Each named move below is a turn or a mirror, shown by a few rows before and after it. Which moves, in which order, take the first row of each later pair to the second? The first pair is answered.
pelo (before |-> after):
[ -2  -5 -16 -15  34  26  14  -5  -5  39 -10  11  17 -26] |-> [  2  -1 -12 -14  37  19  18 -10  -5  37   4  18  21 -19]
[-22  10 -27  -6  20  22  10  18  -7  19 -46  -3 -28 -15] |-> [ 16  34 -12  -5  26  -5  17  -7  -8  27  25  41  -2  18]
[-14 -23  -8  -3  -9 -21  -4  13  32 -29 -29 -25 -21  16] |-> [ 12  -5   9  -1  -6 -38   1   0  32 -27  21   8   1  40]
[ 12 -14   2  -5 -23 -13   4  17  18 -31  -9  -8 -24  -6] |-> [ 22  -5   6  -7 -22 -22   8   6  17 -31  12   9 -19   4]
dipev (before |-> after):
[ 23  23  20  -1  12   4  -4 -41 -11  22  35  -6  29  10] |-> [ 11  11  18 -10   5  18  -9 -37 -13  11  -1 -45  25  -1]
[ -5   0 -21  -7   3  10   4   8  -1   8 -15  14 -15   0] |-> [ -2   2 -16  -2   4  11   3   7   2   9 -14  17 -16   2]
[  0   3   9   4  -7   9  -2 -25 -17  -1  -1  -7  19   4] |-> [  4   6   6   6  -8   8  -3 -25 -17  -2   5  -3  19   8]
lasu (before |-> after):
[  2  -9 -20  12  -3 -12 -21  10   9  19 -10  52 -34 -15] |-> [  0 -18  13 -12 -14   3 -35 -21   0  -8 -47 -33   5 -17]
[  5   7  12  -8  -2  -7  -1 -10  -9   1  10   2  13   3] |-> [-10  -2  -9   2   2  -2   1  11  -2   9  -1  18 -17  -7]
[-15  -9   1  -2 -12   3  -7  20   7 -27 -24 -19  -4  11] |-> [ 13   9  12  -1  -9 -13  -5   3   0 -16  21   3  14  25]
Pairs:
(two moves a pair)
[  2   7 -26  -6  -4 -14 -15  16  -2  10  22  45 -23  16] |-> [ 19  11   0 -14 -10 -22 -18  -3  -3   4  33  33   4  29] : dipev pelo
[  3   3   0   6   7   8  14 -22 -20  38  -3 -19  22  11] |-> [-11  -6 -16  12   9  12  16  -5 -18  45 -16 -10   0   1] : lasu dipev
[-11 -13 -40  10  -3 -15  11  22  11  10  22  46 -31  -1] |-> [-25 -23 -45   7  -7   0   7  26  13   5 -21   8 -38 -17] : pelo dipev
[-14 -17   5 -17 -13 -15   1  13  15 -56 -43 -33  10   6] |-> [ -6 -10  16 -25 -13 -17  -4   3   9 -55 -33 -38  24   9] : lasu dipev
[  8  28   9 -11   3 -20 -21 -20  -7  -9 -20   2  41 -11] |-> [-12  14 -18  -5   2  -7 -14  11  -5  -3 -48   8   5 -27] : lasu dipev
[  7  16   8  -1   0   7  -5 -26  -4  19  -1 -18  24  -6] |-> [-11  12 -14   5   2  18   0   4   2  24 -23  -9 -11 -19] : lasu dipev
[-16 -33 -18   2   2  16  -2  39  -3   5 -43 -24 -23  -9] |-> [ -2 -21 -30  10   3   4   4  46   4  16 -15  23 -32  -4] : dipev pelo
[ -1 -18 -12  11   9   7  17  26   9  -2  -7   6 -24  -9] |-> [ 27  -9  19  -3   9  -8  12  -8  -1 -11  22   2  16  10] : lasu dipev
[ -1   2 -30   6   7  19   1  27 -12  32  -2  29 -18  -8] |-> [ 27  10  14  -8  -1  12  -7 -20 -20  14  11 -10  39  10] : lasu pelo
[-30 -26 -21   3  -3   9   1  -1  13  -2 -44 -30 -19 -10] |-> [-27 -23 -42  16   6   1   9  11  19  13 -24  13 -39 -11] : dipev pelo
[ 16  28 -11   5   6   0   7  10 -12  31  36  42   2  14] |-> [29 29  4 -2  2 -5  8 -5 -7 15 41 33 20 20] : lasu pelo
[ -4 -20 -27  11   0 -23  -7  41  26 -66 -27  25 -16   6] |-> [ -7 -24 -13   2  -5 -17 -12  35  25 -75 -44   7  -8   3] : pelo dipev
[  2 -21 -46 -10 -27   8 -13  15  31 -26 -55  -9 -20  -5] |-> [ 42  -5   0 -28 -27  -5 -21 -40  12 -35  -9 -23  36  16] : lasu dipev
[-10 -16 -24  18 -10  -7  -2  22   6   3 -10   4 -15  -8] |-> [  5 -17   3   6 -19  -6 -10  -8  -1  -9 -15 -30  21  -1] : dipev lasu
[ -8  25  18  10  -2  18  -3 -45 -19  -1  -7 -52  34  29] |-> [-36  18 -37  33  11  29  11  15  -6  28 -24   5 -35  10] : lasu pelo
[ 14  24   9   1  16  13   7 -19  -8  37  27  19   8   1] |-> [ 8 19 -1  3 18  7  7 -5 -4 36 28 36 -3  2] : lasu pelo
[-28  -8 -33   4  -3  11   9  36  19  15  -8  51 -39 -27] |-> [ 16  17   0  -5  -3 -13   8  -9   8  19  55  71  12   0] : lasu lasu
[-21 -10 -20 -13  -3  16  -3  27  -2  24 -18 -33  -7 -46] |-> [-19 -12 -29  -9  -4  12  -2  44   2  20 -12 -12 -19 -42] : pelo lasu
[  6  17  -9  21  14 -28  13   7  16   3  39  38   2  36] |-> [  7   9  29  -1   7  -7   2 -29   2 -13   4 -39  37  30] : pelo lasu
[ 40  -8  26 -22  21 -28 -23 -30   2 -30   2 -30  20  32] |-> [ 42   5  11 -12  28 -41 -14 -21   8 -14  37  19  10  33] : pelo dipev
[-36  -5 -15   7   7  34  -2   8  -2  18 -50 -33 -26 -14] |-> [-27   8 -31  18  20  22   4  25   0  34 -18  19 -47 -10] : dipev pelo
[ -9   1  -1  10   7   1   3  12  -3  20  11  29 -21  -7] |-> [ 11   5  27   0   2  -5  -2 -21 -10   7  23   2  18   7] : lasu pelo
[-19 -27 -12   3 -17 -17  -9  28  12 -49 -37  -1 -12   1] |-> [ 12 -13  26  -7 -18 -26 -15 -12   1 -56  -3 -15  29  23] : lasu dipev
[ -6  -5   5 -10  -5   1  -8 -12   5 -11  -8 -23  11  -1] |-> [ -7   5 -14   1   3  -7   0   7   7   1  11  25  -8  -1] : pelo lasu
[-21  -8 -34  13  10  -8  11  44  17   3  -6  42 -39   0] |-> [ 23   3  38 -18  -5 -24  -6 -30  -2 -26  21 -24  46  27] : lasu pelo
[ 13  18  33 -18   2  12  -3 -44 -29  15  15 -44  35  -7] |-> [  9  28 -10   9  20   2   9  -6 -18  45  47  47 -11  -6] : pelo lasu
[  5 -21   1 -16 -33   8  -2  21   7 -46 -15 -24   5 -10] |-> [ 17 -13  13 -23 -32  -1  -4  10   7 -45   4 -18  22  -3] : pelo dipev
[  4  -1  -4   5   1  -1  13 -28 -16   5  32  10  -3  -3] |-> [ -3  -5   6  -4  -1   7   5 -37 -20  -7  10 -23   8  -7] : lasu lasu
[-14  -2 -34  13  -4  19   4  26  -6  12 -28   3 -19 -15] |-> [-14  -8 -23   7  -5  21  -2  15  -7  -3 -42 -21  -5 -14] : pelo lasu
[-27 -24 -18   6  -9  -3 -11  15  11   0 -28 -31 -11  -1] |-> [-17 -11 -33  20   6 -15  -2  23   8  14  11  18 -25   6] : lasu lasu
